In the data rows, the value 128 means zero.
How far apart are the two rows of each pair, measured in a hidden way? 0 means very close, and 40 very far. Two or three weighted sums of its numbers give each row a place; it is the straight-line distance between the places.
  149  129  120  152  119  118  125  122  152  154   99   74  102  169  137  144
  160  149  135  147  112  145  143  139  129   97  142  137  126   92  113   96 12
   71  117  109  132  194  181  110   89  129  151  142  156  196  113  147  100
  164  163  153   99   56   99  143  106  120  106  133   83   81  148  128  174 34
  123  133  113  139  154  173  104  133  111  162  140  166  171  118  123   85
  114   94  134  140  131  129  165  142  156  118  118  145  114  128  131  171 6
  131  115  137  139   64   98  119  145  157  108  125  103   87  127  104  117
  126  101  142  144  143  128  180  182  157  119  123   54  103  101  124  145 9
   81  122  133  120  111  120  177  173  156  101  132  157  102  115  109   89
  138  139  115  166  143  128  149  137  108  159  143  157  137  138   94  137 16
  122  140  121  148  158  106  129  114  124  148  124   99  138  160  168  159
  137  157  126  156  120  121   96  130  101  144  111  129  162  180  141  153 12
  149  192  144  137  175  164   68  108   75  197  155  147  126   90  120  129
  105   99  116  137  121   92  133   98  159  136  104   90  127   67   97  132 8
  176  140  109  151  106  168  122  148  134  107  157  123  142   86   68   88
   99   57  104  123   95  128  220  111  200   57  117   94  118   75  117  126 13
  115  126  146  108   87   47  165  126  142  113  118  124  101  131  156  175
  154  158  109  106  169  117   73  110   66  186  180  134  114   86  116  128 8
  145  146  127  136   90  132   50  120  103  132  148  160  132  184  114  151
  151  128  125  113  142  115   49   43   85  185  121  122  133  156  167  160 15
  171  120  151  114   56   88  102  114  108   72  143  132  102  196  133  147
   75   87  139  128   78   94  191  133  187   78  108  100   92  102  125  138 14
   91  122  172  100  154   63   91  110  132  156  103   81  131  196  155  190
  132  151  134  114  161  112   52  108   99  184  115  106  130  166  148  150 8
   79  100  119  110  155  153  149  168  150  157   36  134  160  119  129   88
  132   94  136  145  107  158  172  163  117   96  116  147  126   90   90   90 16
  134  145  142   90  199  106  152  163   79  163  162  145  157  180  136  158
  145  116  156  143   73  125  141   87  144  116  147  151   97  146  103  131 9
   97  135  162  126  114   84   99  127  142  136   78   62   97  167  172  162
  116  145  179  150  107   62  171  133  126   83  144  151   88  109  118  136 18
  132  154  103  111  172  124   65   84   64  212  188  106  145  106  136  155
  138  150  146  100  139  114  122  110  153  143  120  107   96  130  107  154 10
  107   43  133  142  136  131   95  124  148  170  121  108  153  127  140  156
   98  101   82  162  131  117  138  105  207  132  102   55  114  133  154  193 13
  125  130  137  155  113  127  178  119  190  107   84  103  121  113  154   87
   78  112  131  124  131  127  177  129  156  119  143  119  148  125  135  144 12
  100  120  128  116  117  104  115  142  142  127  128  138  112  154  103   43
  138  134  108  133  107  138  144  119  120  141  139  100  103  120  145  160 23
  137  142  122  150   68  116  144  145  150  122  119  112  158  139  147  112
  159  168  135   89  217  127  101  133   68  142  163  160  124  118   94  122 27
  106  137  132  122  116   69  147  134  137   94   95  113  139  176  143  152
  172  109  122  104  146  162  120  119   94  151  184  134   96  115  133  127 20
  144  154  139  127   88  143  129  174  122   96  115  137  123  132  163   95
  123  153   86   93  164   98  109  102   86  155  154  130  107  122  117  152 12
  116  164  125  105  146  132  129   90  103  168  140  154  171  162  155  139
  112  105  145   87  140   64  157  119  110  134  122  124  106  125  161  153 15
   82  114  129  133  100  110  150  171  183   92   76  115   96  143  135  113
  180  148  122  150  169  158   75  179   96  148  155  128  127  104  108   66 10
  113  147  179  118   84   47  122  108  162  104  121   76   90  166  174  175
  100  103  160  110   97   65  142   88  128  136  119  104  101   98  160  162 5
  135  138   93  148  113  155  132  170  142  102  111  119  135  121  139   98
  131  112  151  146  128  165  118  173  140   93  131  160  155  108  127   96 12
  106  113  106  229  137  161  162  190  153  108   61  160  146  103  113   74
  110  103  150  121  124  122  144  138  119  113  129  140  102  137  132  128 9
  115  108  152  135  144  187  138  210  119  109  111  177  158  108  120   85
   95  133  113   38  184   96  134   92  133  206  179  114  142  146  149  166 16
  196  134   91  150  139  166  119   99  122  118  138  112  117   98   86  146
  142  101  130  101  106  125  150  117  112  123  161  192  124  139  137  129 8
  112  122  117  154  106  174  187  152  148   71  132  173  135  124  138   81
  116   86  135  166  135  114  180  129  157   79  136  145  120   77  126  138 7
  116  123  169  124  126   84  155  103  108  148  148  125  116  155  136  181
  127  132  139  118  136  100  117  141  140  130  143  134  132   91  112   78 15
  117  154  123  137  107  128  159   99  156  115  107  110  146  145  142  154
  150  146  124   96  175  200  118  156   80  140  172  150  116  122  116   91 23
  137   99  108  154  132  112  125  114  174  131   74  102  158  118  132  127
  165  163  154   86  101  110   62   90   80  158  121   92  108  189  135  173 6
  144  160  149  114  138  108  110   82   69  191  150  122  131  198  151  171
  103  123  133  108  113  114  132  102  116  105  119   86   82  155  120  157 15
   83  100  163  123  151  133  211  121  175  104  103  115  141  134  137  149
  145  156   91  146  127  150  112  170  116  152  103  179  155  134  123  105 23
   70  108   91  144  150  107  150  144  218  133   81   74  137   98  132  137
  125  120   97  149  110  163  215  167  180   66  117  128  183  104  108   95 16
   60  108  122  108  170  140  168  103  144  134  122   99  116  143  133  165
  130  151  157  109  119  100  121  121  113  152  149  147   93  148  130   98 26
  109  105  111  113  105   52  144  166  125  128  115  122  129  137  154  149
  155  123  104  144  104  159  168   33  168  112  127  148  131  114  126  115 17
  161  157  159  126  112  118  124   99  110   88  153  143  134  109  114  110
   99  124  132  158  110  144  132  137  152  108  122  130  152  136  113  122 11
  105   92  143  131   88  111  162  105  170   55  108  133  110   82  133  124
  147  154  136  164  126   93   86  101   71  167  177   95  114  153  180  119 22
  112  105  114   95  162  125  148  105  111  161  162  135  135  122  134  140
  127  133   92  129  174  145   98  111   85  156  151  143   89  106  131  112 7
  168  161  113  166   94  155   92  117  118   89  146  120  151  126   68   84
  100  176   97  167  120  152  108  137  145  156  102  142  172  113  176  115 19
  159  170  126  115  115  119  113  128  101  132  180  122  110  113  119   73
  138  129  123  148   97  124  130  120  151  124   69  105  117   90  159  134 30
   99   30  132  135  110  140  146  170  144   83  119  169  138  129  134   81
   98   96  154    0   83   23  147  139  154  126   93   61   90  140  140  179 16
  133  119  148  125   95   88  172  122  174   70  199  142  102  109  103  132
  121  170  138  132  147   99   96  106   82  164  136  110  125  172  138  158 21
   97   78  100  174  136  163  104  158  159  153   44   88  164  130  156  153
  102  147  155  137  144  131  147  179  117  129  122  179  140  126  184   97 29
  154  126  118  163   95  166   96  101  132  140  100   96  128  152   65  139
  135  114  139  130  137  173  189  173  167  111  127  170  130   64  104   70 26
  145  145  129  131  165  167   86   93   82  177  163  147  108  143  129  152
  115  153  151  113  163   92  112  132  101  188  139  143  118  136  171  178 11
  155  137  146  122  106  118  104  144  125  115  133  152  134  102  113  118
  102  128  132  127  102  131   77  163  116  149  158  173  122  111  110  145 9
  122  143  164  112  142   93  122  151  107  158  141  126  142  190  146  159
   93  117  120   59  147  108  181  136  129  127  154  165  172   86  128  127 17
   73  102  134  104  128  113  196   93  156  109  125  105  108  107  147  149
  143  120  103  165  133  146  132  104  149  116  108  150  155  100  108   78 8
   99  126  144  127  125  136  112  149  199  116  124  154  119  128  119  125
  129  105   88  115  146  153  154  129  131   99  150  174  147   85  113   94 19
   97  110  117  152  167  166  130  204  128  115  144  197  178  110  122   24
   92  123  105  113  140  120  144   53  164  154  100   97  145  103  158  155 19
  143  128  124  120  110  142  133  126  110  113  105  111  112  153  127  140
   99  115   89  150  104  119  141  122  166  131  112  114  148  142  148  137 9
  144  119  127  156   74  146  140  168  194   60   69   97  129  100  120   65
  110  121  128  135  127  146  106  168  139   78  143  159  134  121   92   93 9
  191  118  107  174  112  200  127  149  142  100  148  140  127   54   80   95
  115  151  116  144  149  166  124  157  134  119  101  165  144   91  122   76 16
   94  120  140  154  108  126  182  179  168   95   86  123  131  131  141  122
  117  109  134  174   96  123  118  165  165  127   84  135  149   96  141   98 11
  111  135   73  114  137  128  114   66  155  140   78   77  140  188  164  161
  111   93  127  136  125  142  178  159  212   97  127   97  181   41  134  103 13
  121  132  122  130  186  114  140  126  134  152  126  132  127   96  115  189
  125  109  142   57  145  112  136  124  112  136  134  150  108  149  141  135 14
  138  152  154  117   83  120  148   90  125   81  126  116   93  145  113  147
   94  133  122  129  107  114  168  157  172   96   94   90  127  192  159  134 6
  200  156  108  158  117  138  112  124  128  107  156  159  108  145   89   93
  133  135  130  137   85  110   91  112   77  163  128   97   96  131  144  155 21
  151  117  115  152  132  147  144  123  132  104  119   85  115  112  125  151
  168  156  130  134  128  128  104  120  104  128  178   54   92  119  103  142 15
  167  133   80  181  159  195  108  144  121  131  117  160  147   87   74   81
  157  146  119  108  137  150  100  169   54  151  147  105   94  124  155  142 14
  147  155  134  113   99  101  112  124  103  132  209  145  105  184  133  149
   65  116  158  156  151  111  151  114  147  133   93  132  125  119  125  175 38
  108   89   98  157  133  152  134  130  165  117  103  136  193   83  122  143
  101   91  111  153  133  146  110   99  164  119   70   64  152  140  155  147 9
  139  126  132  115  149   94  131   95  143  191  137  134  129  147  164  183
  115   99  123  157  110  126  160  156  161  107  118  122  144  134  138  112 12
  147  140  151  120  107  104  171  111  127   99  150  147   95  123  118  141
  142  123  120  115  119   89   89  100  111  147  118  136  118  181  148  146 11
  104  122  129  158  130  142  110   78  146  136  104  109  138  158  135  146
  148  128  150  143   45   94  197  142  161   44  129  100   86  162  137  155 28
   77  143  152  132  103  129  140  193  133  128  151  145  115   92  129   93
  126  141  135  153    0  138   97  156  110   94   80  105  106  154   56  170 33
   85  123  120  126  165  174  101  201  115  152  104  168  159  116  145  114
  174  140  124  123  113  160  111  133  108  128  161  159  120  174  132  111 20
  103   95  178  102  137   75  205  115  132   98  164  102  110   82  165  123
  173  109  133  138  100  183  137  152  164   84  145  175  143  133  113  112 26
  132  144  141  110  133  132  136  149  150  120  125  155  175  156  151  110
   89  182  123   83  120   92  110  130  100  179  126  118   96  183  165  174 14
   88  110  140  114  136  121  169  115  112  128  164  204  118  137  139  134
  180  127   89  145  154  180  148  170  147  102  150  136  128   95  105   90 13
   97  122  196   90  141   49  115   91  134  168  127   95  142  133  163  175
  116  142  116  128  106  144  136  162  125   93  108  113  105  138  113  114 25
  174  157  149  143  128  103   78  136  108  133  160   95   88  141  112  135
  157  129  108  120  109   83  166  109   44   88  137  100  102  141  114  144 23
  152  166  146  125   87   89  109  143  102  128  131  140  107  160  166  139
  153  142  146  129   86  121  134   95  163   92  123   86  102  110  111  160 13
  139  131  127  101  146  154  129  108   91  129  139  184  140  142  139   90
  126  124   88  161  144  184  116  107  119  141  123  137  150  185  114  109 11
  107  115  136  139   96  112  147  106  177  133  109  104  120  115  140  133
   82  112  125   99  160   64  156  143  117  137  130  106  120  138  141  176 11
  204  149   88  118  136   99   89  115  115  160  185  101   98  136  111  172
   90   94  152  112  172  118  193  139  123  138  138  134  148   92  114  127 35
  164  166  127  152  119  117   78  141  108  113  158  143  106   93   71   84
   60  187  127   96  207  160  101  106   69  168  217  146  132  183  117  119 18
  157  138  132  143  108  129   62  131  106  121  124  133  125  170   95  137
  138  120  151  162  115  144  112  118  143  107  114  120  119  107  108  109 11
  149  141  112  123  127  173   94  117  100  134  119  114  179  155  134  124
   97  126  152  104  138  119  137  133  117  106  116  115  142  159  116  148 12
  114  112  107  160  156  137  149  154  139  127   97  101  148   83   85  118
  107  164  119  138  169  131  129  187  118  133  133  196  153   86   73   60 15
  142  178   96  130  130  160   87  100   99  179  127  113  129  177  167  168
  170  141  144  109  114  121   84   71  126  153  121  100  101  155  148  173 7
  134  145  111  124  153  163  132  133  143  142  103  101  135  104  111   90
  133  145  158   86  132   84   78   99  117  169  145   84  203  162  176  182 28
  123   94   96  145  145  192  153  137  139   86  124  134  120  123  112  100
  125  132  127  168  117  116  156  151  156  137  126   97   99  108  122  114 27
  122  145  168   99  159   94  120  177  106  136  132  190  110  114  131   96
  131  138  143  149  165  146   63  105  109  173  121  120  153  117   87  156 33
  149  146  149   85  159  119   83  149   27  184  167  188  134  119  126  117
  113  109  113  132  161  176  161  105  172  114  142  116  137   95   92  138 17
   67  100   98  134  161  112  119  164  186  152  119  157  155  101  126  110
   79  123  150   98  145   96  142  147  118  140  153  164  122  119  131  150 4
   77   79  128  174  136  151  139  155  205  110   77   64  137  106  154  137
  158  150  121  127  121  155  147  151  113  113  161  186  119   35   92   76 30
  174  161  125  135  139  150   91  129   92  148  134  156   85  145  106  122
  110  121  167  128   90   77  158   93  124  112   61   95   81  136  126  177 21
   93  125  125   94  106  114  135  114  168  126   86  105  129  161  154  182
  137  144  143  122   90  142  155  151  151   86  111  141  111  142  125  130 13
  190  134   94  144   70  167  106  157  126   64  118  132  126  159  103  105
   64  116  106  129  193  161  105  137  110  197  110  159  181   68  111   79 32
  116  113  122  130  127  165  173  162  148  114  151  176  153  118  124   60
  153  147  131  101   88  101  101   78  128  152  126   79  124  184  186  193 23
  128  138  136  139   81  121  130   97  138  128  146  124  123  131  120  123
  130  133   93  140  163  187   82   96  111  155  125  118  143  154  199  145 16
  136  121   96  164  122  124  104  107  160  111   82   55  112  136  122  149
  106  113  141  112   91   89  176   99  140  166  152  126  113  116  128  145 22
  157  162  112  147   97  121  145  134  151  112  142  104  119  103   86  110
   72  106  140  140  127   98  122  133  152  190   91  157  139  122  111  115 25
  126  134  133  142   88  138  146  159  156   95   99  109  124  129  145  117
  146  155  136  183  120  147  164  137  137  103  106  107  131   76  128  118 5
  118  145  142  111  135  136   97   81   86  165  193  159  156  174  109  151
  100   74  172  101  162   66  108  140  100  186  107   91  131  132  134  156 23
  114   75  143  121  140  123  178  107  136  104  154  117   96   99  133  130
  140  134  136  114  119  107  115  108  127  126  134  155  125  101  119  151 15
  146  116  132  115   98  139  106  158  128  149   85  148  135  166  131  103
  111   99  112  157  160  166  109  112  136  136  137  105  129  125  168  112 13
  115   94   72  167  135  154  113  100  128  148  105   80  145  126  137  120
  201  164  124  140  133  133  162  142   97  121  162  168  134  175  100   55 33
  113  134  104   97  173  145   78   96  105  184  130  108  142  122  164  150
  178  124  125  167   84  135  126  112  152  122  104  104   98  180  114  167 16
   84  130  128  146  126   97  137  171  185  109   85  124  139  168  173  129
  105  110  113  157  134  131  172  186  221  109  105  140  132   82  100   84 14
  110  146  156  159  108  102  134  155  158  110  109  142  111  132  110  131
  152  168  120  145   95  167  105  184  100  112  135  148  129  121   89   53 13
   86  112  113  137  162  166  142  177  167  140  105  130  159   60  114  120
  130  181  102  164   78  127  116  111  161   99   96   95  116  168  145  179 18
  114  176  125  135  134  101  114   99  125  106  104  115  137  174  163  174
  134  120  173  123   98  104  111  112  163  128  107  111  149  153  163  128 18
  156  118   83   81  121  124  132  114  146  159  119   65  162  170  141  165
  118  119  122  150  121  111  144   90  188  110  129   75  111  141  144  155 9
  105  115   82  107  157  164  113  133  142  157  114  112  100  117  120  123
   76  119  129  114   97  163  145  133  115  162   80  105  100  154  121  106 12
  117  117  108  147   87  145  151  162  186   57   80  121  141  146  129   99
  121  156  120   69  162  135  130   89   79  215  188  142  154  171  160  127 18
  118  116  163  160  124   94  154  125  163   86  102  109   87  182  140  147
  134  140  153  149  107  150  143  126  169  101  104  132  130  108  101  109 6
  104  115   78  121  173  184  132  140  138  169   92  106  143  120  161  130
   99  132   61  114  170  148  103  140  129  175  112   77  171  126  165  152 8
  146  132  122  139  125  144  103  131  101  130  147  156  145  107  122   90
  118  138  144  147  148  167  131  136  160  111  117  131  107  100  137  114 9
  154  139  134  123  124  128  128  123  140  117  150  154   74  101  100  107
  151  109  149  124  114  178  149  129  137   98  133  147  125  104  159  104 19
   64  125  133  127  117  143  157  154  151  129   87  116  138  135  158  110
  103   87  146  157   92  137  160  149  143   85  111  138  109  150  137  118 8
  106  158  171   84  170   56  101  150   92  193  134  122  148  128  157  140
   59  139  148  124  137   77  147   93  139  129  136  120   96   90  116  128 15
  187  155  136  125  101   73  105   32  122  142  143   36   92  115  141  157
  123   97  120  186  136  158  121  134  135   90  124  141  137   89  115   96 16
   85   98  140  168  105  119  182  153  193   31   71  106  158  115  153  131
  131   85  114  123  129  145   89  125   88  142  185  167  119  107  109   93 28
  175  170  138  124  107  105   83  141  110  127  176  144  101   87  122  121
  119  146  123  135  171  163  106  150  155  142  126  147  158  132  140  123 22
  138  127  141  146   88   94  162  107  162   92  142  114   83  128  122  163
   33  113  139   68  178  163  111  165  117  103   86  133  166  123  131  115 39
  127   76  126  150  162  167  156  143  147  103  149  172  134   81  108  103
   99  110  123  147  130  183  144  142  165   80  113  150  151  128  110  132 17
  169  173  140  130   71  147  153  150  140   65  111  130  126  163  106  131
  133  123    0  155  179  165  116   99  146  145  157  105  154  117  124  139 13
  162  112   80  188  127  193  127  131  181  118   93  120  117   85  132   95
   85  132  150   90  142  104  127  142  119  163   68  131  130  161  191  219 20
  141  148  130  169  119  132   86  137  105  157  160  149  112  126  115   88
  147  120   88  140   99  155  178  160  184   46  109  150  113  111  100  111 22
  174  126  111  119  114   88   98   74  120  151  156  105   94  154  137  150
  179  128  112  145  122  138  130  138  130  104  138  144   97  103  111  123 4
  101  115  151  121  159  140   97  120   64  151  161  108  124  125  116  129
  141  142   91  170  114  172   78  135  122  135  104  101  155  175  159  148 24
   90  120  120  102  160   96  121  123  127  136  131  122  133  148  162  109
  177  109   99  170  113  167  197  170  177   75  137  151  113  130   94   99 21
  202  149  133  131  105  138  120  144  104   93  134  156   92  115  121  121
  116  125   67  163  135  178  124  137  149  137  117  150  155  115  128   85 11
  122  146   77  124  178  174  117  150  117  156  130  126  153  139  104  108
  125  124  106   92  103  126  140  147  119  138  111   96  125   96  255  137 16
  108  120   72  110  165  173  102  135   45  172  163  170  208  128  126   99
  141  119  140  119   25  112  188  132  115   75  175  174  108   91  113  116 25
  120  158  156   97  138  114  135  181  139  111  141  194  137  152  140   81
  132  108   91  134  101  155  122  161  162  128   89  149  146  139  130  114 21
  214  158  123  113  111  101  104  108   98  153  147  125  141  131  181  174
  101  114  176  153  101   63  144  136  177  137   69  101  103  121  116  119 27
  119  133  104  150  136  144  152  109  162  122  133  134  118   57  104  111
  142  157   80  164  117  165  146  167  164  125  107  157  144   89  109   54 10
  121  131  135  115  102   73  188   89  147   84  145  128  105  113  165  142
  118  172  145   98  140  126   89  145   79  168  167  138  159  129  155  122 13
  100  152  144  108  138  153  138  104  115   96  134  144  127  195  140  139
  109  128   98  156  138  119  150  106  131  151  112  124  110  160  154  163 19
  152  118  136  131  101   91  121  137  110  119  106  143  107  144  144  138
  108  147  151  144  107  131   98  193  114  133  108  142  132  149  113   99 6
  140  105   98  121   92  110  180  199  132   73  129  130  132  125  124  138
  124  109  114  134  190  171  154  124  156  142  119  112  136   56   55   97 26
   69  111  142   73  174  115  138  108  102  121  139  111  101  137  141  147
  145  105  152  112  119   89   95  116   91  134  193  158   91  129  147  139 27
  115   91  148  139   77  139  194  118  202   59  100   68  133  113  139  105
   81  116  139  134  131  103  238  132  178   89  116  105  113  123  154  168 8
  195  127  139  106  138  108  163  114  117  110  134  128   91  136  147  144
  102   97  133  130  150  137  127  159  168   96  121  149  163   58  116   97 21
   76   72  130  128  146  117  172  101  186  138  119   99  105  121  138  147
  182  127  135  150  119  144  155  150  135  101  153  166   92   83  107  102 19
  110  135  122  137  107  147  120  200  135  152  102  160  170  173  130   60
  158   99  122  122  117  139  169  130  124   86  131  152  148  109   91  119 20
  159  130  104  133  120  153  104  155  120  148  123   97  150  125  126  136
  177  147  140  115  110  147  117  133  144   78  113  119  148  177  109  133 15
  124  107  153  128  111  103  173  122  148   98  128  131  117  134  126  132
  198  152  154  113  132  108   75  111   73  141  189  152   66  141   84  132 18
  156   94   98  140   95  136  159  163  174   98  127  133  151  145   99  125
   92  104  136  126   96   99  186  104  192  113   90   41   90  177  172  171 18
  110  133  142  118  115  112  128  125  142  148  107  104  103  145  207  138
   86  103  119  148  138  163  114  104  183  160   80  102  142  147  131  144 20
  114  145  160  130  151  119  169  105   88  145  171  147  163  153  137  144
   81  108  154  104  113   91  132  154  133  133   87  115  114  106  139  126 11
  137  121  131  127  111  141  174  150  134   81  164  149  110  110   91  105
  143  116  159  109  109   82   97   95  113  138  126   62   97  147  142  184 22
  183  176   97  135  125  169  118  179   97  105  183  173  158  116   95   77
  201  146  148  111  120   76  114  106   89  137  135   89   83  163  157  146 18
  141  136  101  125   98  157  114  132  104   90  114  152  125  138   95  149
  110   79  133  151  145  135  122  153  109  135  124  141  141  188  191  107 20
  141  125  117  146  157  139   96  136   99  161  166  149  151   84   85   99
  129  146  151  114  139  107  107  121  103  168  137  166  130  207  135  139 5
  171  147  144   97  105  104  139  123  114   91  148  137  110  168  115  103
  176  136   57  159  100  195  117  153  124   92  151  176  139  131   84  119 25
   72  106  144   86  154  113  163  121  180  116   93  110  148  131  130  117
  100  119  147  133  111  144  117  138  123  131  145  161   96  134  141  108 19
  137  129  105  142  100  121  139  112  140  119  126   86  106  155  151  177
  146  143  136  144  143  169   74  114   63  160  129  117  140  154  114  104 17
  154  123   85  153  132  174  113  153  125  123  130  163  139  114   87   66
  125  118  111  122  153  133  127  168  110  158  118  154  157  110  126  140 14
  143  143   77  120  140  129  171   69  135  143  106  113  153  182  170  163
  156  151  121  108  135  126   90  153  103  146  145  161  153  121  104  111 12
  135  116  125   84  157  116  104  154   97  135  163  137  112  140  124  121
  123  155  130  158  106  115  123  101  113  122  160  112  118  109   99  140 14
  109   77   79  165   90  128  172  143  122  110  136  128  121  111  116  122
  106  122  151   94  180  118  153  175  130  164  154  150  122   77  126   36 37
  154  113  113  161  152  163  106  153  130  106  133  134  135   89  107   99
  127  121  138  114   94   81  172  133  179   74  100  120   85  119  139  141 10
  162  150  123  134  114  125  135  111  124   78  175  170  103   95   99  121
   86  105   89  145  146  180   84  147  115  209  136  155  167  142  137   87 23
